Each row of this table is followed by its label. One hidden rule gives the labels. It looks at one to three of the table's principal directions, none of them among the few with the most spread.
[-1.7  0.3  0.7 -0.6 -1.  -0.9 -0.2 -1.3  0.6  0.7  1.3 -0.5 -0.9 -1.3
 -1.1  1.2 -0.9 -0.8 -0.3  0.2  0.1 -0.6 -0.1  1.5  0.5  0.8 -0.9  0.8
  0.2 -1.1 -0.7 -0.3] Q795
[-0.4  0.   0.5  0.2  0.1 -1.4  0.1 -1.3 -0.2  0.1  0.1  0.4  0.5  0.3
 -0.3 -0.2  0.1  0.1 -0.5  0.5 -0.1 -0.1  0.3  1.   1.4  0.1  0.   1.4
  0.1 -0.7 -0.1 -0.4] Q795
[-0.6 -0.9 -1.2 -0.2 -0.4  1.2  0.7  1.1  0.  -0.8 -1.6  0.7 -0.2  0.2
  0.5 -0.4 -0.6  0.6 -0.4  0.4 -1.5  0.1 -1.5 -0.6 -2.4  0.4 -0.1 -2.1
  0.3  0.7  2.9  1.8] Q982
[ 2.2  1.   0.4  0.6  0.9  0.5  0.1 -0.8 -1.   0.6  1.6 -0.9  0.1  0.2
  0.   0.8 -0.4  0.9  1.1 -0.8  1.4  0.4  2.6 -0.6  0.5 -0.6  1.1  0.6
 -0.3 -1.  -3.3 -1.3] Q652
[-0.3  0.9  0.7 -0.1 -1.1 -0.7  1.2 -0.1  0.6  1.1  1.3 -0.1 -1.2 -0.2
 -1.4  0.3 -0.8  0.4 -0.2 -0.3  0.6 -0.4 -1.2  0.   0.5  1.4 -0.9  0.1
  0.3 -0.4 -0.3 -0.8] Q982
[-2.2 -2.6 -2.4 -0.7  0.1  2.  -1.5  1.   0.4 -3.  -2.9  0.4  1.4 -0.4
  2.1 -0.2  0.4 -1.3 -0.5  1.2 -3.   0.1 -0.8  0.8 -4.9 -1.5 -0.1 -2.3
 -0.1  1.   4.4  3.8] Q982
[ 1.2 -1.3 -1.3  1.1  0.3 -0.2  0.9  1.2 -1.3 -1.8 -2.9  2.3  1.   2.
  0.6 -2.1  0.8  2.5 -0.4  0.6 -1.1  1.6 -0.5 -2.3 -0.7 -0.4  1.4 -0.9
  0.4  1.2  2.9  0.6] Q982
[-1.1 -1.4 -1.4 -0.4 -0.1  1.2 -0.3  0.2  0.2 -1.5 -1.7  0.3  0.9 -0.1
  0.8 -0.3 -0.4 -0.2 -0.5  0.9 -2.2  0.  -0.6  0.6 -3.1 -0.2 -0.1 -1.5
  0.   0.3  3.   2.7] Q982
[ 0.1  0.8  0.3  0.3 -0.5 -0.2  0.9 -0.1 -0.4  0.8  1.   0.  -1.5  0.1
 -0.6  0.8 -0.8  0.8  0.5 -0.7  0.9 -0.1 -0.1 -0.8  0.7  0.5  0.  -0.3
  0.4 -0.5 -1.  -1.6] Q795
[ 0.6 -1.9 -1.3  0.1  2.2  1.  -1.8  1.3 -0.5 -2.2 -2.5  0.3  2.5  0.
  2.9 -1.5  2.4 -1.3  0.2  0.9 -0.8  1.   1.6  0.2 -1.  -3.   1.5 -0.3
 -0.3  1.3  0.4  1.4] Q652
[-3.5 -1.7 -1.5 -1.4 -0.3  1.4 -1.6  0.4  0.9 -1.5 -1.2 -0.5 -0.1 -2.2
  1.7  1.1 -0.2 -2.7 -0.1  0.9 -2.1 -0.6 -0.4  2.3 -3.4 -1.4 -0.8 -1.8
  0.3  0.   1.9  2.2] Q982
[-2.2 -0.7 -0.1 -0.4 -1.6 -0.8  0.   0.6  0.5 -0.2 -0.5  0.8 -1.3 -0.9
 -0.9  0.3 -0.2 -0.4 -0.6  0.3 -0.3  0.  -1.8 -0.2  0.   0.7 -0.8 -0.5
  0.5  0.5  1.6  0. ] Q982
[-0.1 -0.5 -1.   0.  -0.9  0.4 -0.5  0.3  0.3 -1.4 -0.1  0.1  0.3 -0.1
 -0.5  0.   0.   0.3  0.4  0.2 -0.9  0.9  0.4 -0.2 -2.9 -0.3  0.  -0.7
  0.2 -0.2  0.8  0.7] Q795
[ 0.3 -1.1 -1.3  0.2  0.4  1.7  0.8  2.1 -0.2 -1.  -1.9  0.7  0.2  0.7
  1.3 -0.9  0.   0.7 -0.3  0.1 -1.   0.3 -1.5 -1.6 -2.3 -0.3  0.4 -2.4
  0.   1.5  2.7  1.8] Q982
[ 0.2 -0.4  0.2 -0.3  1.4  0.  -1.3  0.  -0.1 -0.1 -0.5 -0.4  1.2 -0.6
  1.2 -0.4  1.2 -1.4  0.   0.4  0.3  0.   1.3  0.9  1.3 -1.3  0.5  0.9
 -0.3  0.3 -1.2  0.2] Q982
[-2.5 -1.5 -1.2 -0.8 -0.7  0.8 -0.3  1.   0.5 -1.1 -1.7  0.6 -0.4 -1.
  0.7  0.1 -0.3 -0.9 -0.7  0.8 -1.8 -0.2 -1.7  0.5 -2.2 -0.1 -0.6 -1.9
  0.4  0.7  3.   1.9] Q795
[ 0.9  1.6  1.9  0.4 -1.  -2.4 -0.5 -2.2  0.2  1.2  2.4 -0.4  0.1  0.4
 -2.8  0.4  0.2  0.5  0.  -0.5  1.7  0.   1.1  0.2  3.2  1.4 -0.5  3.4
 -0.5 -1.2 -2.4 -2. ] Q982
[-1.   0.   0.1 -0.1 -1.6 -0.2 -1.  -0.6  0.4 -0.4  1.1 -0.3 -0.8 -0.5
 -1.6  1.5 -0.5  0.   0.1 -0.5  0.4 -0.1 -0.3 -0.7 -0.9  0.7 -0.7  0.4
 -0.4 -0.4  0.3  0.1] Q795
[ 0.5  0.9  1.3  0.5  0.3 -1.7  0.9 -0.5 -0.5  1.4  0.5  0.5 -0.6  0.5
 -0.4 -0.4  0.3  0.5 -0.1 -0.3  1.4 -0.1 -0.1 -0.3  3.8  0.4  0.2  1.5
  0.3 -0.1 -1.5 -2.3] Q795
[ 1.8  0.8  0.2  0.6  0.5  0.2  0.7 -0.1 -0.5  0.5  0.5 -0.1  0.2  1.2
 -0.1 -0.3 -0.1  1.2  0.4 -0.6  0.6  0.2  0.5 -1.   0.4  0.2  0.5  0.2
 -0.2 -0.1 -0.8 -0.7] Q982
[-2.2  0.5  0.4 -0.7 -1.5 -1.2  0.  -1.3  0.1  1.   0.6  0.1 -1.7 -1.2
 -1.4  1.1 -1.1 -0.3 -0.1  0.1 -0.3 -0.4  0.   1.2  1.3  1.1 -0.9  0.4
  0.8 -1.1 -0.3 -1.3] Q982
[ 5.1  1.3  0.6  1.5  2.   1.  -0.2 -1.  -1.6  0.3  1.2 -0.9  2.   2.1
 -0.1 -0.3  0.3  2.3  1.1 -1.2  1.9  0.9  3.5 -2.2  0.9 -0.3  2.   1.5
 -1.4 -0.5 -3.2 -0.3] Q982
[ 2.3  0.1  0.1  0.8  1.1  0.6  0.1  1.3 -0.3 -0.3  0.   0.   0.8  1.3
  0.6 -0.9  1.1  0.6  0.4 -0.7  1.2  0.5  0.  -1.9  0.2 -0.7  0.8  0.1
 -0.7  1.1 -0.6 -0.2] Q795
[-1.6 -1.3 -0.9  0.3 -1.4 -1.1 -0.5 -0.3 -0.5 -1.7 -1.8  1.8 -0.1  0.6
 -0.8 -0.3  0.2  1.1 -0.6  0.5 -1.3  0.9 -0.8 -1.  -0.7  0.3  0.  -0.1
  0.4  0.3  3.   0.3] Q795
[-1.3 -0.9 -1.  -0.7  0.4  1.4 -1.  -0.2  0.5 -1.1 -0.4 -0.8  0.7 -1.
  1.4  0.6 -0.2 -1.7  0.1  0.6 -1.5 -0.5  0.4  1.8 -3.  -1.2 -0.3 -1.
 -0.1 -0.3  0.8  1.9] Q982
[ 3.7  1.4  1.1  1.   2.1 -0.5  1.9  0.9 -1.1  1.8  0.   0.4  0.5  1.8
  0.7 -2.   0.9  1.6  0.4 -0.5  1.7  0.4  0.7 -1.4  3.7 -0.1  1.4  0.7
  0.1  0.7 -2.5 -2.3] Q982
[ 1.2 -0.6 -0.3  0.8  0.1  0.5  0.4  0.5 -0.8 -0.7 -1.4  1.1  0.3  1.5
 -0.3 -0.6  0.   2.  -0.5 -0.3  0.   0.5 -0.8 -2.6  0.1  0.8  0.7 -0.4
 -0.5  1.   2.   1.1] Q795
[ 3.1  0.9  0.5  1.5 -0.9 -0.5  1.4 -1.1 -1.1  0.1  0.7  0.8  0.3  2.2
 -2.7 -0.4 -1.1  4.1 -0.1 -0.7  0.8  1.2  0.6 -3.   0.2  2.2  0.9  1.
 -0.5 -0.6  0.1  0. ] Q795
[ 1.9  1.1  0.7  0.7  0.4 -0.2  1.1 -1.1 -0.9  1.1  0.7  0.   0.   1.3
 -0.7  0.  -0.8  1.8  0.1 -0.6  0.7 -0.1  0.7 -0.8  1.6  1.   0.5  0.8
 -0.3 -0.7 -1.  -0.8] Q982
[ 3.   0.  -0.4  1.4  0.5  1.1  0.  -0.6 -1.5 -0.9 -0.1  0.2  1.   2.
 -0.5  0.1 -0.4  2.9  0.4 -0.9  0.6  1.   1.5 -3.1 -1.   0.4  1.5  0.1
 -1.  -0.1  0.2  0.9] Q982
[-1.6 -1.3 -0.6 -0.3 -0.4 -0.1 -1.7 -0.5  0.2 -1.5 -0.8  0.1  0.8 -0.6
  0.2  0.4  0.5 -1.  -0.3  0.6 -1.   0.1  0.3  0.8 -1.2 -0.7 -0.2  0.3
 -0.2  0.   1.3  1.4] Q982
[-1.7 -0.3 -0.3 -0.9 -0.4  0.7 -0.8  0.3  0.7  0.   0.3 -0.7 -0.7 -1.6
  0.4  1.  -0.2 -1.7  0.2  0.1 -0.4 -0.6 -0.2  1.2 -1.1 -0.4 -0.7 -0.8
  0.1 -0.1 -0.2  0.5] Q652
[-0.3 -0.2 -0.3 -0.2 -0.2  1.2 -1.  -0.2  0.1 -0.4  0.2 -0.7 -0.2 -0.3
 -0.1  1.2 -0.5 -0.2  0.2 -0.5  0.  -0.4  0.2 -0.6 -1.2  0.2 -0.2 -0.5
 -0.7 -0.1  0.4  1.1] Q652
[ 2.9  0.9  0.6  0.4  1.   0.9  0.3  1.1 -0.2  0.9  0.4 -0.5  0.4  0.8
 -0.1 -0.7  0.5  0.8  0.5 -0.9  1.5  0.2  0.4 -1.8  1.3  0.4  0.6  0.1
 -0.7  0.8 -1.4 -0.2] Q652
[ 5.1  1.8  1.2  1.4  1.8  0.6  1.3  0.  -1.1  1.4  1.3 -0.6  1.   2.3
 -0.4 -0.9  0.2  2.6  0.7 -1.3  2.3  0.4  1.5 -2.6  2.2  0.7  1.5  1.1
 -1.1  0.1 -2.7 -1. ] Q982
[-1.   0.1 -0.4  0.1 -1.4 -0.4  1.1 -0.5 -0.8  0.3 -0.1  0.9 -1.8 -0.3
 -1.1  0.9 -1.7  1.6  0.  -0.1 -0.5  0.4 -0.2 -0.7 -0.3  1.1  0.  -1.
  0.9 -0.8  0.6 -0.8] Q982
[-2.3 -0.8  0.1 -0.9 -0.3  0.  -1.8 -1.   1.  -0.6  0.8 -1.1  0.4 -2.
  0.4  1.3  0.1 -2.6 -0.3  0.6 -0.3 -0.8  0.3  2.4 -1.  -0.9 -0.8  0.7
 -0.3 -0.6 -0.4  1.3] Q795
[-0.3 -0.6 -0.1 -0.2  0.   0.3 -0.5  0.5  0.2 -0.3 -0.8  0.1  0.3 -0.2
  0.2 -0.2  0.3 -0.3 -0.4  0.2 -0.2  0.  -0.6 -0.3  0.1  0.1 -0.1 -0.2
 -0.3  0.7  0.9  1.1] Q982
[ 3.5  2.   0.8  1.1  1.1  0.1  2.  -0.1 -1.2  1.9  0.7  0.1 -0.3  2.1
 -0.4 -0.8 -0.5  2.6  0.7 -1.1  1.4  0.2  0.9 -1.9  2.5  1.   1.   0.3
 -0.1 -0.3 -1.9 -2.1] Q982
[ 2.3  1.3  0.7  0.8  0.7 -0.4  1.4 -0.6 -1.3  1.5  0.2  0.4 -0.3  1.5
 -0.5 -0.5 -0.5  2.2  0.3 -0.6  0.9  0.3  0.9 -1.4  2.6  0.9  0.9  0.6
  0.  -0.4 -1.3 -1.7] Q982
[-2.2 -0.5 -0.8 -1.  -0.8  0.5 -0.6  0.4  0.7 -0.4 -0.3 -0.3 -0.8 -1.4
  0.4  0.7 -0.3 -1.5  0.2  0.4 -1.1 -0.3 -0.5  1.4 -1.8 -0.4 -0.8 -1.2
  0.6 -0.1  0.8  0.4] Q652
[ 0.5  0.3  0.6 -0.1  0.3  0.2 -0.8 -0.1  0.2  0.3  0.9 -0.8  0.2 -0.6
 -0.2  0.4  0.4 -0.7  0.3 -0.3  1.  -0.1  0.8  0.   0.6 -0.2  0.1  0.8
 -0.5 -0.1 -1.6  0. ] Q982
[ 1.3  0.3  0.1  0.2  1.5  1.3  0.1  0.  -0.1  0.2  1.  -1.1  0.8 -0.1
  1.4  0.3 -0.1 -0.5  0.5 -0.2  0.6 -0.3  1.1  0.5 -0.9 -1.1  0.6 -0.2
 -0.5 -0.3 -1.8  0.5] Q795
[-2.3 -1.2  0.1 -0.5  0.3 -1.2 -0.7 -0.1  0.3 -0.5 -1.2  0.6  0.5 -0.9
  1.1 -0.5  1.1 -1.9 -0.9  1.2 -0.6 -0.3 -0.7  1.9  1.2 -1.1 -0.3  0.7
  0.4  0.4  0.9  0.2] Q795
[ 1.3 -2.1 -1.9  0.4  1.7  2.  -0.8  1.4 -0.4 -2.7 -3.5  0.9  3.1  1.8
  2.2 -2.2  1.4  0.5 -0.7  0.9 -2.1  0.7 -0.4 -1.1 -3.  -1.2  1.1 -1.4
 -0.9  1.9  4.1  3.9] Q982
[-1.  -0.1 -0.5 -0.2 -0.2 -0.2  0.9  0.3 -0.2  0.2 -0.7  0.6 -0.8 -0.2
  0.5 -0.2 -0.4  0.1  0.   0.4 -0.9  0.  -0.5  0.6 -0.2 -0.1 -0.1 -1.
  0.9 -0.2  0.6 -0.7] Q652
[ 0.5 -0.3  0.1 -0.2  1.4  0.7 -1.3 -0.6  0.3 -0.4  0.2 -1.1  1.7 -0.2
  1.3  0.   0.8 -1.5  0.1  0.2  0.  -0.5  1.2  1.4 -0.4 -1.2  0.2  0.8
 -0.8 -0.1 -0.9  1.2] Q982
[-5.7 -2.6 -1.5 -1.8 -1.8 -0.5 -2.8 -0.3  1.6 -2.5 -2.   0.4  0.2 -2.4
  0.5  0.7  0.6 -3.5 -1.   1.8 -3.1 -0.5 -1.3  3.3 -2.9 -1.  -1.8 -0.6
  0.5  0.2  3.9  2.4] Q982
[ 3.7  0.9  0.2  1.   1.8  1.2  1.2 -0.4 -1.4  0.8 -0.1 -0.2  1.1  1.9
  0.5 -0.7 -0.5  2.3  0.4 -0.7  0.6  0.2  1.5 -1.6  0.7  0.4  1.5  0.
 -0.7 -0.1 -1.   0.3] Q982
[-0.1  0.2  0.2  0.2 -1.  -0.2  1.2  0.7  0.4  0.4  0.   0.6 -0.9  0.6
 -0.9 -0.3 -0.5  0.9 -0.5 -0.3  0.1 -0.2 -2.1 -1.1  0.   1.4 -0.6 -0.6
  0.1  0.6  1.5  0. ] Q982
[-2.9 -0.2  0.1 -0.9 -1.  -0.6  1.1  1.   1.   1.  -0.4  0.5 -2.  -1.3
  0.1  0.2 -0.6 -1.3 -0.8  0.4 -0.5 -1.  -2.9  1.1  0.6  0.7 -1.4 -1.2
  1.   0.5  1.4 -0.3] Q795
[-1.6 -0.7 -0.9 -0.5 -0.8  1.   0.   0.7  0.7 -0.7 -0.3  0.  -0.7 -0.4
  0.3  0.6 -0.6 -0.6 -0.2  0.1 -1.  -0.4 -1.6  0.1 -2.6  0.1 -0.8 -1.6
  0.1  0.3  2.   1.3] Q982
[-2.7 -1.3 -1.1 -0.7 -1.4  0.3 -0.4  1.   0.5 -0.9 -1.7  0.9 -1.1 -0.8
 -0.1  0.3 -0.3 -0.6 -0.6  0.4 -1.5 -0.1 -2.1 -0.2 -1.4  0.4 -1.  -1.7
  0.5  0.8  3.2  1.1] Q795
[ 3.5 -0.8 -0.9  0.9  2.1  1.8 -0.8  1.6 -1.  -1.5 -1.7  0.2  2.4  1.3
  1.6 -1.7  1.7  1.   0.5 -0.1  0.3  1.4  1.7 -2.3 -1.  -1.6  2.  -0.4
 -0.9  1.5 -0.1  1.6] Q652
[ 0.8  0.3  0.8  0.5  0.  -1.1 -0.4 -0.4  0.   0.1  0.6  0.1  0.4  0.6
 -0.7 -0.3  0.9  0.2 -0.1 -0.3  1.2  0.2  0.2 -0.6  1.8  0.1  0.2  1.6
 -0.4  0.1 -0.9 -0.9] Q652
[-1.1 -1.4 -0.9 -0.6 -0.6  0.9  0.1  1.6  0.5 -0.7 -2.4  0.9  0.  -0.4
  0.2 -0.8 -0.1  0.  -1.   0.7 -1.5  0.  -2.2 -0.7 -1.3  0.8 -0.4 -1.8
  0.1  1.6  3.6  2.6] Q982
[ 1.7  1.5  1.5  0.5  1.3 -1.2 -0.3 -1.5 -0.6  1.4  2.3 -1.   0.3  0.1
  0.   0.5  0.6 -0.4  0.9 -0.6  2.2 -0.1  2.5  0.7  3.2 -0.8  0.7  2.5
 -0.3 -1.2 -4.5 -2.7] Q652
[ 1.1  1.6  1.1  0.4 -0.1 -1.6  2.3 -1.  -0.7  2.   1.1  0.5 -0.9  0.5
 -1.  -0.4 -1.   1.6  0.  -0.1  0.7  0.1  0.4  0.3  2.6  1.2  0.2  0.8
  0.9 -1.1 -1.9 -2.4] Q795
[ 1.1  0.8  0.5  0.1  0.3  0.2 -0.3 -0.7 -0.3  0.7  0.8 -0.6  0.   0.2
 -0.5  0.5 -0.3  0.4  0.4 -0.6  0.7 -0.1  1.1 -0.3  1.   0.4  0.2  0.7
 -0.4 -0.5 -1.4 -0.5] Q982
[-0.7 -0.5 -0.8 -0.7  0.4  1.8  0.7  1.6  0.5  0.1 -0.7 -0.4 -0.5 -1.
  1.5  0.  -0.6 -0.9  0.   0.3 -0.9 -0.5 -1.1  0.6 -2.1 -0.4 -0.2 -2.4
  0.3  0.6  0.9  1.5] Q795
[-1.2  0.4  0.6 -0.2 -0.5 -1.6 -0.6 -1.3  0.1  0.4  0.9 -0.1 -0.4 -0.5
 -0.5  0.6  0.2 -0.8  0.1  0.1  0.3 -0.2  0.7  1.4  1.5 -0.3 -0.4  1.4
  0.4 -1.  -1.3 -1.7] Q652
Here are more rows. What is the label of each one?
[ 0.3  0.4  0.4  0.6 -1.  -0.9  2.1  0.5 -0.5  0.8 -0.4  1.4 -1.4  1.3
 -1.4 -0.5 -0.8  2.3 -0.6 -0.4  0.4  0.2 -2.1 -2.   1.5  1.9 -0.1 -0.4
  0.5  0.5  1.5 -0.9] >> Q795
[ 5.3  1.7  1.1  1.7  1.8  0.1  0.6 -1.  -1.5  0.8  1.  -0.4  1.7  2.9
 -0.7 -1.   0.4  3.   0.7 -1.2  2.   0.8  2.6 -2.6  2.3  0.5  1.8  1.9
 -1.3 -0.3 -2.7 -1.1] >> Q982
[-3.1 -1.2 -1.3 -1.5 -0.5  1.3 -0.9  0.6  1.2 -0.9 -1.1 -0.5 -0.2 -1.8
  1.2  0.5 -0.5 -2.5 -0.4  1.  -2.4 -0.9 -1.1  2.5 -3.2 -0.6 -1.3 -1.9
  0.3  0.2  2.4  2.2] >> Q982
[ 3.6  2.8  2.5  0.5  1.1 -0.6  0.1 -1.1  0.2  2.6  3.8 -2.1  0.3  0.3
 -1.4  0.4  0.4  0.1  1.  -1.5  3.5 -0.4  2.2 -0.2  3.6  0.6  0.3  2.9
 -1.  -1.  -5.7 -2.4] >> Q982
[-0.1  0.2  0.2 -0.2  0.5  0.2  0.1  0.5 -0.2  0.6 -0.2 -0.1 -0.5 -0.3
  0.6  0.1  0.1 -0.4  0.2 -0.1  0.4 -0.2  0.   0.   1.1 -0.3  0.1 -0.3
  0.2  0.3 -0.6 -0.6] >> Q652
[-0.6 -1.  -1.1 -0.3 -0.3  1.1 -1.   0.3  0.3 -1.5 -0.8 -0.1  0.6 -0.3
  0.4  0.2  0.  -0.4  0.   0.3 -1.1  0.2  0.   0.  -2.8 -0.5 -0.1 -0.9
 -0.3  0.3  1.6  1.9] >> Q982
[-1.2  0.9  1.2 -0.5 -1.  -2.2  0.3 -0.7  0.7  1.3  1.3  0.  -0.9 -1.1
 -1.3  0.1  0.1 -0.9 -0.2  0.3  0.7 -0.3 -0.3  1.6  2.4  0.7 -0.9  1.5
  0.8 -0.7 -1.6 -2.1] >> Q982
[-1.3  0.8  1.2 -0.3 -0.1 -1.7  1.1 -0.5  0.   1.8  0.8  0.2 -1.5 -0.8
 -0.1  0.3 -0.3 -0.7 -0.2  0.1  0.9 -0.7 -0.6  1.3  3.3  0.3 -0.5  0.8
  0.9 -0.5 -1.6 -2.4] >> Q795
[ 1.7 -1.3 -1.   0.3  1.3  1.5 -2.   0.8 -0.2 -2.2 -1.3 -0.3  2.6  0.6
  1.2 -0.9  1.7 -0.3  0.2  0.2 -0.3  1.   1.4 -1.  -2.  -1.6  1.1  0.1
 -1.1  1.1  0.6  2.3] >> Q652
[ 1.7 -0.7 -1.2  0.5  0.6  1.9 -0.6 -0.2 -0.6 -1.7 -0.5 -0.4  1.7  0.6
  0.6  0.  -0.3  1.1  0.4  0.  -0.9  0.8  1.7 -0.8 -3.6 -0.7  1.1 -0.8
 -0.7 -0.3  0.6  2.3] >> Q795
[-0.2 -0.1  0.3 -0.2  1.2 -0.5  0.  -0.9 -0.4  0.4 -0.2 -0.1  0.7 -0.4
  1.1 -0.3  0.2 -0.7 -0.1  0.7 -0.3 -0.2  1.2  1.8  1.2 -0.9  0.4  0.7
  0.3 -0.6 -1.1 -0.3] >> Q795
[ 1.  -0.2  0.1  0.1  0.7  0.4 -0.3  0.5 -0.1 -0.2 -0.6  0.   0.8  0.5
  0.3 -0.6  0.6  0.1 -0.2 -0.1  0.2  0.1  0.  -0.7  0.4 -0.1  0.4  0.2
 -0.5  0.7  0.2  0.7] >> Q982
[ 0.5 -0.6 -0.6  0.5  0.2 -0.1 -0.2 -0.1 -0.7 -1.  -1.   0.7  0.7  0.8
  0.1 -0.5  0.3  1.   0.   0.2 -0.5  0.8  0.7 -0.8 -0.5 -0.4  0.7  0.
  0.   0.1  0.8  0.3] >> Q652
[-1.4  0.6  0.6 -0.4 -1.5 -0.7  0.4  0.3  1.   0.8  1.4 -0.2 -1.7 -1.
 -1.3  0.9 -0.5 -0.6  0.  -0.4  0.7 -0.4 -1.4  0.1  0.2  0.9 -1.2 -0.1
  0.4 -0.2 -0.4 -1.1] >> Q795
[-1.  -0.1  0.3 -0.1 -0.8 -0.3 -0.8 -1.1  0.3 -0.1  0.8 -0.4 -0.2 -0.4
 -0.8  1.1 -0.4 -0.4 -0.2 -0.2  0.2 -0.4 -0.1  0.3  0.   0.5 -0.6  0.8
 -0.4 -0.6  0.1  0.3] >> Q982
[ 0.9  1.6  1.   0.4 -1.  -0.7  1.3 -0.4 -0.2  1.7  1.7 -0.1 -1.7  0.4
 -1.9  0.7 -1.1  1.5  0.3 -1.   1.4 -0.1 -0.3 -1.2  1.7  1.7 -0.3  0.4
  0.2 -0.6 -1.4 -2. ] >> Q652
[-1.1  1.   1.1 -0.7 -0.3 -1.3 -0.7 -1.4  0.7  1.2  1.9 -1.1 -0.4 -1.5
 -0.7  0.9  0.  -1.7  0.3  0.1  0.6 -0.7  1.1  2.4  1.7 -0.1 -0.8  1.7
  0.3 -1.3 -2.7 -1.5] >> Q982
[ 0.7  0.6  0.3  0.   1.3  0.4  0.5 -0.4 -0.1  0.7  0.5 -0.7  0.6  0.1
  1.2 -0.3 -0.1 -0.6  0.2  0.1  0.  -0.5  0.8  1.4  0.2 -0.7  0.3  0.1
  0.  -0.5 -1.3 -0.2] >> Q982
[ 1.8  0.5  0.1  0.4  1.3  0.5  0.  -0.7 -0.4  0.   0.8 -0.7  1.3  0.5
  0.8 -0.2  0.2  0.2  0.5 -0.1  0.3  0.1  1.7  0.5 -0.5 -0.9  0.8  0.6
 -0.4 -0.6 -1.6  0.1] >> Q982
[ 1.2  1.3  0.9 -0.2  1.5  0.3  0.8 -0.3  0.2  1.7  1.5 -1.3  0.1 -0.5
  0.9  0.  -0.2 -0.9  0.6 -0.2  0.9 -0.8  1.1  1.7  1.2 -0.5  0.1  0.4
  0.1 -0.7 -3.1 -1.1] >> Q982
[ 1.   1.2  0.8  0.2 -0.6 -0.1  0.6  0.4  0.3  1.1  1.7 -0.6 -1.  -0.1
 -1.2  0.5 -0.3  0.5  0.5 -0.9  1.5  0.  -0.1 -0.9  0.6  0.7 -0.3  0.2
 -0.1 -0.2 -1.8 -1.3] >> Q795
[-0.7 -0.8 -1.2 -0.6  1.1  1.4 -0.7  0.2  0.1 -1.  -0.8 -0.7  0.9 -0.9
  2.2  0.   0.1 -1.6  0.4  0.7 -1.6 -0.1  1.1  1.9 -2.8 -1.9  0.2 -1.3
  0.2 -0.3  0.2  1.2] >> Q982
[ 1.1 -0.3 -0.3  0.   2.1  0.5 -0.7 -0.8 -0.3 -0.5 -0.7 -0.6  2.4  0.5
  1.9 -1.   0.9 -0.8  0.1  0.7 -0.8 -0.1  1.9  1.8 -0.3 -1.5  0.8  0.7
 -0.4 -0.3 -0.6  1. ] >> Q982
[ 1.5  0.7  1.   0.2  1.7  0.   0.2 -0.4 -0.3  1.1  1.1 -0.9  0.7 -0.3
  1.  -0.2  0.4 -0.6  0.4 -0.1  1.3 -0.3  1.5  0.9  1.8 -0.9  0.7  1.1
 -0.2 -0.4 -3.1 -0.9] >> Q795
[ 0.5  1.1  1.1  0.2  0.6 -1.1  1.1 -1.  -0.9  2.   0.2  0.3 -0.8  0.5
 -0.3 -0.1 -0.5  0.7 -0.1 -0.2  0.8 -0.5  0.4  0.2  3.9  0.9  0.2  1.
  0.3 -0.5 -1.4 -2. ] >> Q982
[-0.3  0.8  0.6  0.4 -0.7 -1.4  0.7 -0.4 -0.2  0.7  1.   0.4 -1.3  0.4
 -0.9  0.4 -0.2  0.5  0.3 -0.5  0.8  0.  -0.3 -0.3  1.5  0.3 -0.3  0.6
  0.5 -0.5 -1.  -2.5] >> Q795
